In the data rows, 128 means zero.
Here are some points:
[156 127 136 123 139  99  98 163  84 144  98  88 113  93  96 122  94 109 148 120 175 104 104 123 137 121 144 115  79 107]
[129 160 105 143 122 108 136 100 113 115 157 144 132 154 117 185  96 145 125 143 146 110 149 126 157  94 136 158 137 117]
[117  96 105 130 158  59  72 130  56 113 130  99  73 153 117 160  53 149 178 198 222  86 187 178  97  68 119 120 149 114]
[142 125 152 167 120 136 142 136 159 134 140 161 112 114 131 139 151 134 111  94 101 146 119 121 164 155 134 128  99 112]
[107 121 164 138 112 222 134 141 210 137 118 143 117 134 187  73 243  89  66  40   0 196  90 111 160 195  73 163  72 204]
[ 84 125 139 158 131 185 134 120 141 117 134 134 136 143 142 116 170 103 100 112  76 131  90 113 147 165 106 129 110 127]
[160 148 104  63 138  80  80 125  94 170  97 111 101 136  73 159  67 127 198 164 204  88 140 128 122 139 174  84 143 114]
[ 44  69 159 144 111 255 207 197 255 137 142 220  86  78 234  64 255  79  57  27   0 255  14  74 179 255  41 167  46 147]
[163 124 131 186 128  55 106 132  82 112 118  76 157 147 126 157  49 172 139 146 211  93 135 141 119  76 141 123 139  95]
[159 117 171 119 165  87  81 140  87 136 109  87 130 136  71 121  51 124 200 129 199  75 121 150 140 113 187 103 105 103]
[107 145 110 166 105 176 146 135 138 159 114 123  89 148 149 133 199  85  61 118  90 180 129  89 175 172  76 156 109 159]
[133 117  99 171 135  77 105 144 137 143 157 114 114 132 170 141 107 154 133 127 128 120 139 136 113  97 126 132 133 131]
[155 151 105 100 152   0  71 105  21 121 119  88 130 175  81 174   0 156 181 200 253  71 186 140  94  38 168 106 193 117]
[140 133 120 135 162 144 163 118 113 157 146 117  87 130 143 138 128 144 110 129 176 138 123 154 119 102 131 131 144  95]
[123 140 143 123 155 191 157 108 137 108 130 140 141 139 120 137 171  95 127 116 108 128  88 134 145 119 142 145 157 113]
[118 108 132 150 141 180 132 137 164 133 139 159 101 136 185 143 179  98 119  95  87 175 129 128 134 137  66 131 123 142]
[147 156 136  95 117  52  95 116  89 140  98 109 133 133  95 126  94 131 172 126 182 112 165 168 118  99 154 131 142 150]
[ 96 148 129 160 121 107 109 108  94 107 130 110 141 147 130 169 128  99 139 166 166  84 142 107 160 152 118 126 117 135]
[ 99 135 152 113 104 255 160 170 255 141 132 165 123  99 208  70 255  87  84  43   0 229  76  90 158 225  51 152  69 188]
[ 75 115 144 183  87 255 178 177 240 123 146 203 125  79 203  93 255 116  57  27   0 225  19  73 167 255  78 184  19 152]
[ 80  97 134 126 137 255 174 181 255 134 132 188  89 124 219  79 255  64  93  63   0 211  27 104 135 201  60 178  75 171]
[120 126 146 159 118 229 139 135 162 131 146 185 113 147 160 114 201 107  90  83  44 153 117 135 160 154  92 152 138 145]
[ 93  87 134 129 114 163 135 174 197 170 167 173 110 106 195 154 251  99 107  89  58 172  91 112 135 176  74 124 122 138]
[ 69  99 122 134 138 232 145 160 124  91  95 118  92 133 152 125 179 103 107 123  97 159 102 115 144 119  88 163 104 111]
[136 165 125 141 132  79 108  87 105 106 135 124 155 152  98 122  34 128 125 148 184  56 113 139 114 112 176 124 138 137]
[123 127 135  80 111  57 114 141  96 105  91  90 154 112  89 116 103 160 165 161 167 112 170 121 113 113 139 100 131 154]
[106 109 154 119 105 197 195 167 242 151 153 170 156  85 163  88 197 132 122  82  25 201  85 127 162 186 101 127  84 159]
[131 116 119 144 120 199 129 136 161 115 111 128 127 128 149  84 152 120  89  98  90 130 107 113 118 155  92 132  98 141]
[150 138 141 106 103  86 134 151 118 124 114  92 149 157 124 104  72 151 123 152 127 107 162 139  94 117 150  86 112 147]
[139 117 148 148  96 203 152 143 194 143 151 171 135  86 115 132 195 100  72  93  65 142  81  71 192 200 136 112  68 137]
[147 124 133 132 141  51 103 120  73 117 117  76 141 134 106 157  25 166 127 153 221  98 172 144 106  62 142 128 142  80]
[106 127 139 143 130 201 150 145 147 114 124 137 131 160 179  73 193 103 108  90  83 133  71 123  91 147 129 185 104 143]
[106 121 122 139 152 152 121 117  66  94  93  71  99 146 110 142 121 121 136 170 161 128 131 132 136  83 119 150 138  93]
[149  97 129 160 121 212 148 156 197 117 142 160 141 134 195 121 177  94 102 100  56 145  67 113 119 162 107 210  88 131]
[100 127 132 122  67 171 167 142 188 126 132 190 160 105 129 115 222  91  94  68  52 196 102 103 142 169  70 113 106 147]
[184 185 112 133 151  58 122  72  92  97 121  90 161 162 104 164  15 138 137 174 163  50 171 168 153  59 160 143 152 141]
[ 83 103 165 163 132 255 172 168 255 167 151 172 104  87 197  66 255  80  72  18   0 224  18 106 179 255  70 189   5 155]
[106 105 149 116 152 232 199 149 223 145 164 166 148  87 163  66 225 112  90 105   0 171  70 106 164 176  93 139  83 170]
[113  79 137 175 133 215 152 165 209 150 174 182  97 108 199 134 239 131  97  85  10 191  77 116 130 195  99 135  92 152]
[121 136 131 127 154 127 161 103 179 114 179 165 138 117 131 166 124 135 145 116 109 139 146 130 148 101 148 127 140 124]
[114 108 108 165 107 226 147 145 225 132 151 174 134 120 197 114 192  93 105  92  30 162  73 142 125 194  96 170  65 138]
[132 138 140 160 127  55 112 124  95 108 133 124 136 148 112 190  97 160 125 123 172 110 130 107 129 140 143 127 129 114]
Then 16 other points, each followed by its number:
[105 142 126 116 142 192 153 149 163 149 122 165 106 124 152 111 187  95 111 119  97 193 114 129 142 163 108 122 152 145] 0
[ 90  99 153  75 111 139 134 150 175 130 112 111 137  97 118  84 168 152 121 117  81 160 141 116 100 179  89 114 102 162] 1
[141 122 159 120 149  95 103 117  79  88 158  97 109 174 108 124  85 153 164 135 148  97 131 147 129  85 155 130 135  93] 2
[184 167  98  85 139   0  43  96   0 102  78  35 140 179  56 174   0 205 214 238 255  24 236 165  99  23 178  85 188 128] 3
[108 116 169 116 129 239 190 148 241 121 125 162 168  87 187  72 248 126 114  35   0 202  57  96 152 195 103 175  72 157] 4
[150 142 122 153 108  67 123 127  70 126 129 113 132 171 133 179  88 137 125 138 195  99 132 125 146 108 175 119 159 114] 5
[132 123 127 165  97 197 153 119 214 103 168 190 171 104 173  88 203 106  50  81  44 146  64  90 121 200 123 163 101 146] 6
[155 123 123 140 144 103 126 105  77 113 115 101 130 131  94 147  59 151 129 171 193 104 162 168 114  94 116 150 170 107] 7
[ 96 106 118 114 116 188 142 142 134 143 139 173  93 130 129 148 160 123 146 146 115 155 107 127 137 143 126 108 131 111] 8
[131 123 119 134 106 144 121 123 134 118 134 168 113 168 127 144 131  99 108 119  83 131 133 111 129 134 116 127 136 159] 9
[ 83 120 144 150 132 255 213 153 227 147 155 199  92  99 208 128 255  88  85  69   0 250  52  97 155 206  93 140  87 141] 10
[160 162 125 111 140  27 123  85  79 120 117  82 152 137  81 147  53 173 131 175 216  90 176 141 125  89 150 101 180 141] 11
[114 131 120 120 125 196 133 119 139 148 116 162  84 138 150 139 164  96 110 105  89 177 141 156 150 130  82 130 145 154] 12
[147 140 118 102 181  11  61 101  12 122 102  61 105 184  40 174   6 154 205 206 255  61 184 169 114   9 198  97 231  81] 13
[116 137 120 118 144 121 141 116  96 127 126 120 126 113 104 185 112 139 166 169 149 135 152 125 122  92 125 124 151  98] 14
[161 132  87 144 166 117 119 106  89 194 131 113  99 136 103 167  97 110 157 176 182  90 153 181 114 113 128 134 161 128] 15
Which three of these numbered points are nearest to each point below, ignoring the direction in which the first points spread most? Their numbers follow each, nearest first.
[138 168 111 143 116  33  75 107  70 124 159 141 184 134  99 119  36 174 138 172 210  29 161 138 116  98 197 120 167 117] > 6 11 5
[157 199 104  84 155   0  79  49   0 129  75  77  95 191  48 201   0 197 193 246 255  55 230 187 116  26 175  97 230  98] > 12 0 14
[119 111 135 115 120 240 170 177 251 156 141 144 134  92 211  67 250 103  91  63   0 194  90 114 131 205  77 120  68 203] > 3 11 1
[154 152 121  91 104  64 104 102 109 112 112  92 154 127 100 114  65 126 106 143 174  87 162 117 116 110 121 113 178 157] > 11 9 6
[154 120 113 126 128   2  74 105  10 108  50  79 127 177  68 147  16 156 201 201 255  65 190 190  92  69 138 159 168  71] > 7 13 3
[132 130 110 104 155  85 101 124  95 138 129 121  94 127 122 138  76 119 152 183 184 122 160 114 116 107 127  70 162 135] > 0 8 10
[155 160 113  88 147   0  75  60   0 141 117  56 140 150  42 197   0 175 189 235 255  22 218 162 120  28 191  81 218  82] > 14 8 0
[130 128 104 126 166 223 173 122 161 200 156 153  73  76 162 131 195 102 103 121  73 163  90 160 140 147  91 160 126 134] > 15 12 0
[181 136 133 156 113 152 139  90 133 139 136 143 132 134 144 138 111  91  95 125 130 106 116 168 120 115 111 156 141 107] > 7 6 9
[142 123 106 132 151 186 167 113 127 201 137 114 115 102 122 128 156 106 130 155 134 156 141 152 102 107 107 135 156 145] > 15 0 7
[105 141 106 104 133 140 130 115  86 128 138 121  87 137 119 132  95 136 145 161 173 119 154 126 123 124 145 108 158 147] > 0 8 10
[215 172 105 113 164   0  41  65   0  84  85  10 163 194  25 194   0 194 234 255 255   0 254 207  69   0 200 124 228  63] > 3 7 4
[159 158 124 134 105 116 101 133  91 145  91  96 120 146 118 158 131  94 131 131 169 117 164 164 131 141 133 136 124 144] > 12 0 5
[117 137 120  99 148 149 149 118 135 165 127 123 116  98 132 120 140 154 142 132 104 146 125 143 143 131 128 157 122 123] > 14 7 0
[154 184  98 102 141   0  45  92   0  80 102  50 126 190  59 194   0 170 222 252 255  33 237 168  79   4 188  52 217  89] > 3 0 14
[127 154 114 107 146 128 125  98 110 118 109 135 117 137 115 161  96 140 127 169 139 124 135 175 116 108 108 146 180 149] > 12 7 0
[106 143 119  97 127 113 112  96  91 132  82 127 126 132 106 126 147 119 158 151 148 107 143 134 114 142 118 165 154 136] > 0 3 14
[145 156 126 127 104 136 130 110 162 138 130 127 107 148 159 145 129 108 125 100 103 136 132 114 141 134 115 105 120 151] > 9 11 5
[104 111 151 108 136 242 170 159 206 139 150 176 105 126 156  94 235  97 105  59  25 205  64 140 160 145 115 138 127 135] > 13 0 2
[107 142 137 172 147 175 138 136 177 151 146 130 109 110 176 129 167 108 117 116  80 169  95  80 163 168 135 129 129 143] > 10 5 0
[103 131 131 156 113 175 144 109 157 143 166 199 159  97 169  75 169 130  89  93  91 128  70 115 126 174 130 151 117 149] > 6 11 5
[132 113 127 102 138  75 112 121  95  88 122 102 178 149 107 116 103 209 166 139 164 110 137 146  88  96 157 142 145 105] > 4 2 3
[122 183  94 114 157  10  95  81   0  76 123  81 118 176  78 164   0 171 180 192 253  74 192 182  78  21 161  93 185  88] > 10 0 14
[147 142 129 165 171 203 142 158 171 159 136 118  96 134 196 145 172  97 142  96  64 117  91 131 127 156 108 150  95 173] > 15 3 10
[142 157  90 124 111  44  92  89  54 105 126 128 154 152 100  98  37 145 129 190 227  36 153 155  86  95 206 126 166 136] > 6 11 9
[131 129 127  79 136  55 114 145 100 119 103  93 151 108  92  93 119 133 162 139 161 122 156 146  94 114 100  99 144 137] > 1 11 3
[154 153 106  92 148   0  42  94   5  88 111  67 166 195  78 160   0 168 223 186 255  24 193 155  74  36 189  92 190  82] > 2 3 4
[ 64  82 148  89 103 202 160 174 214 170 116 138 139  80 153  59 248 122  66  57  16 215  64 104 130 202  64 116  69 172] > 1 11 3
[ 92 122 131 153  92 229 188 159 234 157 165 223 144 113 176  94 208  82  92  76   3 185  91  98 132 194  97 120 116 148] > 9 0 10
[124 120 151 130  91 250 171 151 234 134 112 145 117 105 207  90 241  94  57  66   0 209  85  98 148 207  80 164  59 194] > 3 11 9
[ 79  89 134 198 126 220 181 172 240 123 200 196 124 106 204 147 230 137 104  61   8 165  64 108 132 174 119 129  91 125] > 10 5 14
[110 114 136  97 145  97 106 125  84 118 105  98 139 139 131 107  96 180 185 159 173 109 164 150  85  92 162 119 146 139] > 3 4 1
[129 133 129  84 133  88 116 131 110 118 117 111 142 118  72  99  90 152 165 147 184 116 176 148  84 105 130  89 146 138] > 1 11 0
[127  91 132 140 114 148 176 138 134 105 149 151 115 138 151 138 125 148 129 126 118 151 140 122 111 127 133 108 111  90] > 10 8 14
[120 142 118 104 115 108  91 129 100 144 113 130 117 135 107 122 106 132 128 149 165 105 170 166 108  90 118  91 145 109] > 0 12 8
[165 133 126 107 106  25  98  79  92 129 111 106 163 125  79 116  48 156 140 160 166  73 171 162 130 106 140 126 149 151] > 11 1 4
[ 84 117 144 123 125 151 135 140 114 109 108 132  96 131 100 141 135 135 156 128 139 154 105 133 156 152 118 119 122  93] > 8 14 13
[127 100 118  90 119  78 122 153 110 120  93 100 144 110 101 101 118 158 161 134 173 134 174 131 106 126 102 109 138 131] > 1 3 11
[123 130 126 125 111 134 142 117 161 131 151 163 131 116 153 126 144 106 111 110  67 138 128 134 158 146 122 111 130 140] > 9 11 10
[112 122 150  99 103 167 170 148 159 145  91 154 139  89  94 105 198 129 127  95  76 189 133 137 128 177  91 153  86 148] > 1 11 4
[127 131 157 134 142 177 121 143 141 136  98  96 105 125 146 123 168 112 122  86  78 139  83 120 152 157 118 167  71 117] > 2 4 13
[132 100 116 168 128 154 184  96 163 111 174 164 138 118 134 144 116 152  85 138 104 162 123 111 147 119 111  98 143  89] > 10 7 14
[136 156 143 100 126 149 161 120 159 119 104 153 151 128 140 101 107 127 125  97  80 143 125 135 118 141 134 151  99 143] > 4 11 9
[ 96  89 148 152 122 255 147 179 205  97 158 173 105 122 185  99 255  91  80  42  10 206  56  98 140 156 107 155  89 106] > 2 13 10
[131 120 104 104 157  77 110 130  69 103 144 119 145 145 108 117  83 164 160 174 227  94 110 110 105  82 181  91 173  72] > 8 13 2
[ 92  97 114 119 156 107 110 128  90  90 169 104 145 153  98 122 100 166 156 162 201 122 130 106 124 101 180 108 165  56] > 2 8 13
